Each named move below is a turn or a mirror, shown by a few rows before and after it. Which moves, in which order, take the first row of each later pair to the second? The first pair is answered.
X:
-0.284,-1.890,-0.882,1.132,2.147,-0.727,-3.061,1.482,-1.386,-0.017,-3.096,0.950,-1.756,-2.527,0.920,-1.615 => -0.477,-2.107,-0.653,1.350,2.213,-0.734,-3.177,1.521,-1.428,-0.181,-2.792,1.081,-1.620,-2.601,0.942,-1.714
0.550,3.175,0.020,-0.059,0.619,-1.058,-0.765,1.727,-0.105,0.677,0.837,0.254,-2.637,-0.078,-0.223,-0.339 => 3.045,0.746,0.157,-1.699,0.508,-1.744,-1.604,0.979,-0.619,0.595,0.352,-0.487,-1.254,-0.236,-0.171,-0.116
2.716,-1.667,-1.841,-0.744,0.240,-0.625,-1.444,0.998,-2.008,1.196,-1.028,-0.054,-1.042,-2.052,-0.159,0.603 => -0.818,1.501,-2.080,1.313,0.984,0.089,-0.055,1.553,-1.102,1.131,-0.983,0.317,-3.004,-1.776,-0.526,-0.458
E:
-0.952,-0.395,-6.004,0.011,-1.839,0.796,-0.370,3.773,-1.971,0.582,-0.908,-3.951,-0.427,-2.499,-0.078,1.085 => -0.174,1.680,0.425,3.670,1.560,4.291,0.974,2.357,1.357,3.135,-1.766,-1.258,-3.868,-2.070,1.240,-1.347
-4.431,2.329,-2.441,0.811,1.206,-1.511,1.245,0.745,-1.638,-0.491,-0.443,0.756,-1.596,-2.193,-1.401,-0.479 => -0.746,1.776,3.340,1.716,3.624,-2.014,1.881,-0.266,1.301,1.745,-0.012,2.131,-1.956,-0.900,-0.421,-1.079
0.694,0.013,-0.513,-0.065,0.299,0.718,-0.247,-0.432,-0.095,0.506,-0.128,0.247,-1.718,-1.333,-0.460,-0.940 => 2.025,-0.795,-0.243,-0.388,0.308,0.108,-0.003,-0.527,0.162,0.619,-0.141,0.008,-0.963,-0.536,-0.409,-0.788
-1.275,2.245,-2.228,1.152,3.698,1.063,-1.154,1.315,-0.329,0.741,-2.317,0.301,-2.926,0.053,0.469,-3.162 => 3.823,-0.302,1.381,0.634,4.665,-1.618,-1.181,0.658,1.398,2.143,-1.014,0.201,-1.006,2.062,0.806,-1.817
J:
-1.787,1.699,-0.785,0.312,-0.720,-2.396,1.603,0.794,-0.014,-1.159,1.653,-0.697,1.203,2.483,-0.123,1.969 => 1.879,-0.601,-3.929,-1.296,-0.290,-2.229,-0.375,2.561,-1.892,-0.234,0.453,-0.363,-0.951,0.139,-0.760,0.342
0.686,-1.047,-0.961,0.012,-0.099,-0.104,-0.684,-0.923,-0.119,0.760,0.300,0.033,1.395,-0.189,-1.323,-0.616 => 0.204,-0.943,0.016,0.365,-0.532,0.141,-0.579,-1.417,0.115,0.326,0.338,-0.059,2.221,0.075,-1.301,-0.514
-0.391,1.177,-1.767,-0.833,0.443,0.478,-0.330,0.270,-0.208,-0.006,0.406,0.854,-0.927,0.741,0.508,-0.551 => 0.055,0.415,-1.084,-0.350,0.775,1.290,-0.214,-0.034,-0.293,0.309,0.218,0.945,-0.755,0.238,0.720,-0.786

Each pair is 2 to 3 moves apart.
-1.240,-2.161,0.244,-2.001,-2.825,0.504,0.189,-1.101,-2.053,-0.181,-0.957,-0.883,2.942,-1.539,-0.250,0.256 => 0.027,-2.554,3.281,-0.511,-1.242,2.454,0.336,-1.940,-1.220,1.050,-1.558,0.318,1.875,-1.922,0.158,-0.805  E then X then E
1.289,0.161,-0.372,0.979,0.959,2.421,0.327,-0.044,-2.146,-0.993,0.725,0.113,-0.651,-0.721,1.045,-1.033 => -0.370,1.469,-1.400,1.375,0.833,1.520,0.927,0.341,-1.807,-1.480,1.328,-0.028,-0.846,0.272,0.765,-0.813  E then E then X
-1.999,0.271,5.090,2.037,-0.110,2.318,1.486,-2.846,2.702,-0.725,0.399,0.250,0.700,1.611,0.413,1.013 => -4.901,0.250,-1.169,0.093,-2.319,1.549,0.899,-1.469,-0.430,-2.898,0.047,-1.427,2.153,0.436,-0.621,1.725  E then E
-3.499,0.400,-1.868,-0.522,-1.689,-0.189,0.460,0.505,-0.805,-1.711,0.850,-1.336,1.573,-1.040,0.162,-0.362 => 2.061,-2.829,2.273,-0.862,-0.397,0.681,0.337,-1.685,0.816,0.529,0.421,-0.379,1.697,-1.498,1.984,-0.229  E then X
0.492,-2.149,-1.331,1.099,0.048,2.252,0.462,1.541,-1.509,1.218,-0.464,1.857,-2.501,1.063,-0.960,-0.545 => -0.821,-1.787,1.633,1.663,-1.070,2.335,2.010,-0.983,-0.192,0.201,1.049,1.250,0.586,3.055,-0.100,1.056  J then X then J
-2.596,0.805,1.367,0.783,-1.981,4.014,0.335,-0.604,-0.889,-0.037,-1.267,0.267,0.280,-1.920,-0.153,-0.475 => -0.420,1.236,4.541,1.608,-0.976,2.669,1.219,-1.198,1.387,1.328,-0.170,0.868,0.066,-0.236,0.170,-0.146  E then X
0.388,0.763,0.268,-1.632,-1.552,-2.173,1.160,-0.266,-0.415,-1.048,1.874,-0.020,1.311,2.581,0.195,1.219 => -2.486,2.486,0.014,-0.695,-1.106,-0.936,1.255,0.240,-0.190,-0.782,1.083,0.466,-0.351,2.063,-0.114,0.454  X then E
1.087,-0.900,-1.286,-0.807,-0.655,-1.565,-0.123,1.358,-0.229,-1.348,0.015,0.230,1.300,0.579,1.394,1.336 => 0.603,0.569,-0.029,0.316,0.346,-1.699,0.554,1.099,1.220,-0.806,0.427,0.675,0.259,1.539,1.134,1.100  X then E then E
-0.853,-1.084,1.273,-0.647,-1.806,1.155,0.317,-2.071,-0.621,-0.774,-0.507,-0.936,2.021,-0.011,0.398,1.244 => -0.889,-0.660,1.040,-0.572,-1.560,-0.087,0.877,-2.035,0.025,-0.652,-0.018,-0.949,2.428,0.589,0.693,1.674  X then E then E
1.638,-0.415,1.920,-0.379,0.802,-0.657,0.570,1.148,1.254,1.008,-0.925,1.153,-1.270,-1.408,-0.903,-3.220 => -0.553,-0.791,0.377,-0.537,-0.695,1.511,0.746,0.504,0.144,-0.380,-1.594,0.481,-0.031,-3.073,-0.870,-3.337  E then E then J
-2.547,2.165,-3.103,0.412,-0.838,0.278,-0.828,1.374,-0.737,-1.889,0.098,-0.826,-1.570,-1.909,0.411,0.443 => -1.186,1.500,-1.071,0.930,-0.055,2.895,-1.191,0.565,-0.555,-0.785,-0.694,-0.015,-2.898,-3.570,1.397,-0.982  X then E
2.258,-0.568,5.008,-0.194,0.778,-0.386,0.423,-1.241,2.733,0.337,-0.220,0.736,0.745,1.577,1.420,-0.370 => -4.875,1.860,-2.540,-1.011,-2.101,0.276,0.074,0.670,-1.130,-2.422,-0.813,-1.094,0.468,0.171,-0.150,-0.509  X then E then E
-0.626,1.377,-1.863,0.164,0.210,-3.051,-0.174,2.338,0.790,-0.032,1.413,-0.210,-1.299,2.339,-0.624,0.095 => -1.854,0.979,3.005,1.925,-0.596,1.236,0.984,-1.402,2.337,0.133,0.885,0.180,0.335,1.312,0.942,-0.398  J then J then J
3.297,-1.815,1.612,-0.559,0.452,-1.982,-0.112,0.580,0.786,1.988,0.462,-0.509,-0.296,1.185,0.292,0.268 => 0.395,1.508,0.501,1.118,1.465,-1.429,-0.008,2.145,1.254,2.234,0.136,0.045,-3.076,1.142,-0.057,-0.883  X then J
-0.883,0.732,-1.886,-1.636,-0.230,-0.079,1.385,0.549,-0.464,-0.811,-0.298,-1.525,2.026,1.166,-0.166,3.543 => 2.644,-0.198,1.577,-0.350,2.610,1.831,0.761,0.575,1.258,1.698,-1.261,0.569,-0.718,0.366,0.509,1.470  J then E then E
3.401,-0.475,1.037,1.257,1.826,-0.693,0.040,2.192,-0.547,4.263,-3.016,-0.048,-3.522,-1.357,-1.124,-3.466 => 0.850,-1.745,1.598,1.440,-1.233,3.943,0.071,-0.760,-2.061,2.726,-4.237,-1.062,-0.859,-3.985,-0.475,-2.985  E then E then J
-0.508,0.716,0.382,-1.472,1.220,-3.823,1.558,2.004,0.984,1.581,0.422,1.238,-1.073,3.086,1.792,-0.223 => -2.789,2.099,-0.929,-0.620,1.480,-2.358,1.789,2.390,0.347,1.181,-0.284,1.042,-2.061,1.885,1.839,-1.047  E then E
3.807,-0.364,0.659,-0.188,1.872,-0.366,1.465,1.323,-0.136,1.361,0.255,0.451,-2.200,-1.401,0.159,-0.391 => 1.892,1.797,0.329,0.048,1.516,-2.795,2.212,2.183,0.310,0.121,1.778,-0.014,-1.647,0.949,0.100,0.945  J then J then J
-3.500,2.703,-2.374,0.675,0.731,1.418,0.033,1.105,-0.389,-1.259,-0.730,-0.041,-1.835,-0.109,-0.882,-0.737 => 0.887,2.021,2.327,1.018,2.427,-1.315,0.568,0.689,2.078,0.373,1.043,1.050,-2.139,2.702,-0.027,0.064  E then J
3.474,-0.109,0.274,0.933,3.944,1.039,0.181,0.795,1.809,2.378,-0.761,1.629,-1.485,-2.584,-0.639,0.458 => 0.191,-0.148,2.925,1.012,0.895,0.577,2.224,-2.353,2.796,0.162,1.401,-0.545,3.707,-0.406,0.343,3.461  E then J then J
-3.384,1.104,1.690,-0.745,1.441,-2.539,0.658,1.411,0.969,0.861,2.880,-0.193,1.390,2.306,0.650,3.465 => -5.626,1.509,-1.624,-1.103,0.190,-0.566,0.342,1.858,-0.752,-0.339,1.589,-0.850,1.349,0.135,0.411,2.698  X then E
0.660,0.534,3.342,1.736,1.405,0.177,-0.437,-1.073,2.870,1.563,0.949,0.488,-1.112,2.032,0.641,-0.633 => -2.621,2.045,-0.443,0.692,-0.094,-2.109,-0.143,0.587,1.049,-0.458,1.898,-1.016,-0.127,2.470,-0.712,0.492  E then X
4.394,-2.831,-2.747,-2.150,-0.172,-0.446,-1.396,1.117,-2.381,0.840,-1.262,-0.479,0.655,-0.718,-0.033,-0.371 => -0.273,0.654,-1.430,-0.807,-0.868,-3.577,0.430,0.919,-0.697,-0.959,1.563,-1.752,2.878,3.459,-0.384,1.821  J then J then J
-3.391,2.444,4.294,3.514,-1.485,0.362,1.231,-3.090,0.537,-0.175,-0.065,0.437,1.906,1.231,0.253,0.387 => -2.594,-0.764,-0.037,0.119,-4.311,0.009,-0.147,-2.729,-2.364,-1.657,-0.398,-1.583,4.127,-1.087,-0.063,1.123  X then E
-0.854,-0.469,0.095,0.408,-0.144,1.914,-0.524,-0.216,0.175,-0.141,-1.785,-0.018,-0.831,-3.270,0.370,-0.738 => -1.183,0.526,-2.861,-0.402,0.140,-1.525,-0.776,1.968,-0.223,-0.164,-1.101,-0.083,-1.468,-1.620,-0.360,-0.172  J then J then J
1.889,-0.799,2.111,0.747,0.495,1.803,-0.740,-0.494,1.845,1.819,0.276,0.638,-1.469,-1.718,-0.309,-1.397 => -2.254,1.692,0.781,1.022,-1.023,-1.357,0.406,0.478,1.951,-0.383,2.359,-0.627,0.752,1.456,-1.067,0.528  J then E then X
-3.258,-0.880,0.748,0.072,-0.910,-1.837,0.759,-1.458,1.094,-0.771,1.398,-0.644,3.112,2.113,1.096,0.764 => -4.763,-0.367,-0.886,0.516,-1.270,1.050,0.701,-1.386,-0.245,-0.841,-0.405,-0.479,1.844,-0.441,1.410,-0.379  E then X then E
-2.760,2.230,-2.513,0.336,-1.129,-0.918,1.596,1.249,-0.920,-0.964,0.672,-2.445,2.894,4.650,-2.295,3.455 => -5.183,3.828,-1.291,2.170,-0.426,3.653,1.691,0.932,-1.245,-0.627,-1.050,-1.358,0.160,2.532,-2.200,0.593  X then E
-0.621,-0.080,1.732,-0.225,0.005,-1.793,0.681,-0.406,0.291,1.577,2.016,-0.857,1.611,3.855,2.571,1.807 => 0.203,-2.512,-1.321,-1.606,-0.336,2.523,-1.481,0.217,-2.751,1.840,-0.856,-0.989,0.175,-1.315,3.110,-0.904  E then J then J
-5.060,4.377,-1.096,1.793,-0.998,1.215,2.162,0.398,0.720,-1.015,0.160,0.329,0.341,0.834,-0.478,-0.453 => 2.360,-2.159,-4.792,-2.583,-0.897,-1.552,-0.722,1.840,-1.935,-0.302,-0.115,-0.594,1.554,-0.417,-0.533,0.217  J then X
-1.970,3.582,2.148,0.381,1.888,0.231,0.594,1.214,3.574,0.455,-1.023,0.504,-1.283,0.622,-0.379,-1.587 => -1.764,1.979,0.510,-0.736,0.987,3.223,-0.315,0.657,1.122,-0.073,-2.973,0.364,-1.141,-2.508,-0.176,-2.761  X then E then E
-4.705,1.072,-2.530,-0.219,-2.327,-1.483,1.313,1.174,-1.114,-2.458,0.184,-2.763,0.378,0.208,-0.623,0.130 => -2.851,2.930,-0.503,1.495,0.932,-2.861,1.617,2.784,1.020,-0.124,0.417,-0.552,-3.292,2.050,-0.519,-1.251  E then J
-4.905,4.070,3.201,2.485,-0.980,0.862,2.700,-0.315,-0.232,-1.168,1.591,-0.189,1.454,0.185,0.894,0.899 => 5.777,-1.738,-1.474,-1.932,1.438,-2.310,-0.959,2.856,-2.847,1.574,0.358,0.538,-1.118,-1.481,0.475,-0.441  E then J then J
0.970,-3.970,2.363,-0.095,-1.856,1.044,-0.342,-1.755,-1.247,-0.353,0.975,0.118,2.579,-1.599,0.305,0.805 => -0.661,-1.499,4.618,2.592,-0.480,2.684,0.603,-1.713,0.555,0.350,0.628,1.458,0.101,-1.099,0.692,-0.607  E then X then E
4.436,-3.849,2.390,0.402,1.316,0.894,-2.015,-1.583,2.460,0.430,0.527,0.295,-0.061,-1.286,1.059,-1.209 => -4.618,2.315,-2.981,2.098,-0.215,0.340,-1.139,1.239,0.738,-2.351,-0.162,-0.440,-2.275,-1.139,-0.487,-1.846  E then X
5.130,-2.872,1.890,-3.121,0.985,1.135,0.247,-2.740,0.433,0.634,0.038,1.077,0.514,-0.767,0.300,0.435 => -1.507,2.506,4.147,0.369,0.897,1.858,2.903,-2.530,2.821,-0.487,1.420,0.777,0.379,2.119,0.098,0.759  J then X
-0.666,0.433,-2.737,-0.207,-1.031,0.053,-0.364,0.094,-2.190,-0.194,-1.233,-0.836,0.662,-0.172,-1.104,-1.254 => -1.444,1.809,1.694,1.395,-0.278,0.462,1.212,-1.427,0.486,0.028,-0.134,-0.316,1.078,1.350,-0.259,-0.735  J then E then J
-2.637,3.645,-1.465,1.887,-0.065,0.271,1.581,1.324,0.397,-1.263,-0.451,0.667,-2.974,1.514,0.391,-1.428 => 3.594,-0.754,-2.329,-1.424,-0.166,-3.452,-0.125,1.830,-0.665,-0.855,0.403,-0.046,-0.824,2.043,0.128,0.378  J then E then E
4.111,-1.875,0.403,-0.935,1.133,-0.260,-0.855,-1.241,-1.090,0.647,-0.090,-0.403,0.861,-1.249,1.332,0.318 => -1.543,2.524,2.823,1.904,0.999,1.123,1.462,-1.350,1.034,0.097,0.387,-0.134,0.255,0.095,1.518,0.287  J then X
4.338,-3.239,3.395,-0.365,-0.532,-1.792,-0.346,-1.868,0.313,2.908,0.693,0.779,1.723,0.611,-0.811,1.720 => -2.415,-0.271,-4.273,0.073,-2.504,0.974,-0.867,1.179,-3.440,0.786,-1.755,-0.050,-0.672,-2.838,-2.524,-0.430  E then X then J
2.518,-1.465,3.102,-0.595,-2.054,2.539,-0.434,-2.841,0.533,-1.322,-0.458,-1.002,3.272,-1.585,-0.061,2.301 => 1.998,0.548,4.900,0.763,-0.756,0.419,0.934,-2.599,2.230,-0.678,1.185,-0.944,2.915,1.404,-0.364,2.666  X then E
1.935,-0.490,0.148,-0.852,1.411,-3.733,-0.636,1.779,1.063,0.506,0.917,0.519,-1.105,2.453,-0.776,0.828 => -0.283,1.245,-1.716,-0.835,1.269,-3.555,-0.572,2.235,-0.126,-0.237,0.829,0.385,-1.008,2.333,-0.892,0.707  X then E
3.956,-1.513,-1.257,-0.631,0.374,-0.205,-0.162,-0.235,1.002,2.657,0.236,-0.255,1.044,-0.314,-0.675,-1.086 => 1.061,0.771,-1.711,0.819,0.500,2.169,0.087,0.288,0.959,2.887,-0.955,0.556,-0.878,-1.447,-0.711,-2.224  E then E
2.275,-2.526,0.249,-1.461,0.259,-0.001,-1.584,-1.070,-0.743,0.490,-0.364,-0.228,0.987,0.087,0.469,1.090 => -2.705,0.962,1.283,0.735,-0.003,-0.845,0.075,-0.700,0.804,-0.650,0.921,-0.276,0.618,2.667,0.226,1.789  J then J then X
0.046,-1.643,-0.812,-0.732,-1.507,1.334,-0.690,-1.173,-1.635,-0.163,-0.185,-1.047,1.045,-1.419,-0.085,0.009 => 0.431,-1.239,2.218,0.322,-1.032,0.789,-0.076,-2.476,0.224,-0.182,0.423,-0.585,1.446,0.084,0.679,0.504  J then E then E
0.131,0.857,2.209,1.904,-0.506,1.741,-1.619,-0.639,1.395,0.640,-0.297,1.033,-1.888,0.874,-1.777,1.677 => -1.600,1.097,-0.251,1.255,-1.875,1.187,-1.586,0.295,0.066,-0.563,-0.158,0.679,-1.469,1.088,-2.539,1.852  X then E then X
0.359,-0.276,-3.087,-1.907,-0.431,-1.143,-0.486,-1.375,0.376,0.757,1.753,-1.120,0.157,0.171,-1.787,0.452 => 2.335,-0.885,-0.848,-1.718,0.509,-0.679,-0.153,-2.691,1.093,2.045,1.809,-0.331,-0.017,-0.011,-1.153,-0.168  X then E then X
2.536,-1.113,5.020,0.031,2.180,0.674,1.295,-0.808,2.128,1.329,0.343,1.430,0.152,1.038,1.002,1.020 => 0.945,-3.899,1.081,-2.620,-1.165,1.249,0.683,-1.737,-0.671,-0.903,-0.097,-0.800,3.847,-0.861,0.675,1.915  E then J then J
2.249,-1.888,0.637,-2.793,-2.259,0.094,0.403,-0.227,1.692,-1.303,0.142,1.384,0.010,-1.344,1.152,0.979 => -1.417,1.674,-1.461,-1.480,-1.932,-1.486,0.847,1.447,2.352,-2.027,1.039,1.314,-1.757,0.053,0.413,0.697  J then X then J
2.048,-0.992,-1.546,-1.250,-0.565,-2.011,-0.546,0.645,0.089,0.217,0.816,-0.432,1.119,-0.057,-0.790,1.348 => -1.665,1.647,1.658,1.761,-0.539,1.482,0.740,-0.871,1.388,0.625,0.252,-0.331,0.396,-0.540,0.087,0.580  J then J then X
-5.363,3.768,1.979,1.245,-1.167,-2.627,3.701,-3.164,1.175,-1.465,2.020,-0.782,0.832,2.859,1.114,-0.154 => 0.280,2.368,-2.687,0.339,3.159,-1.015,0.752,1.153,-0.861,1.861,-0.929,1.345,-6.507,-1.154,0.211,-4.754  J then E then J
5.085,-2.946,3.009,0.400,1.170,-0.931,-0.030,-1.644,1.704,1.046,0.699,-0.070,1.309,1.395,0.595,-1.082 => -0.409,2.781,0.410,2.654,2.124,-2.509,0.593,1.365,1.890,0.647,1.384,0.415,-2.718,2.997,-0.924,-1.794  X then J
-2.955,1.648,-1.142,0.971,-0.402,-0.835,0.330,1.089,0.161,-0.265,0.839,0.366,0.190,1.450,-0.516,1.160 => -2.668,1.759,-0.896,1.527,-0.248,0.665,0.522,1.091,0.042,-0.085,0.236,0.533,-1.091,0.516,-0.431,0.086  X then J then X
-0.057,3.442,2.537,0.617,2.614,1.102,2.888,0.357,2.661,0.558,-0.142,0.787,-1.651,1.990,-1.469,0.287 => -1.921,2.461,-3.831,-1.850,-0.605,-0.531,1.846,1.645,-0.471,-1.891,0.397,-1.319,0.613,1.004,-2.523,1.516  E then E
1.774,-4.514,3.626,-1.681,0.410,1.584,0.800,-2.116,1.157,0.404,0.087,-0.861,3.037,0.261,-0.275,-0.203 => -5.656,-0.020,-1.279,-0.303,-1.124,2.711,1.298,0.009,-0.746,-2.092,-0.551,-1.378,1.047,-0.736,-1.445,-1.293  E then X
0.073,-0.834,0.290,-1.528,-0.775,3.972,-0.196,-1.925,-1.804,-0.552,-0.457,1.030,1.858,-3.303,1.101,-0.302 => -1.394,2.111,3.067,-0.100,0.704,-0.767,1.418,-1.345,1.334,-0.987,2.895,1.388,2.630,1.971,1.145,1.982  X then E then J
-2.075,0.216,-0.030,-0.596,-0.627,0.738,1.982,0.147,0.658,-1.502,0.796,-0.276,1.928,1.327,0.075,2.923 => -0.005,-0.429,1.863,-0.205,0.351,1.073,1.960,-0.657,1.485,-1.007,0.634,0.224,2.040,1.550,0.516,3.102  E then E then X
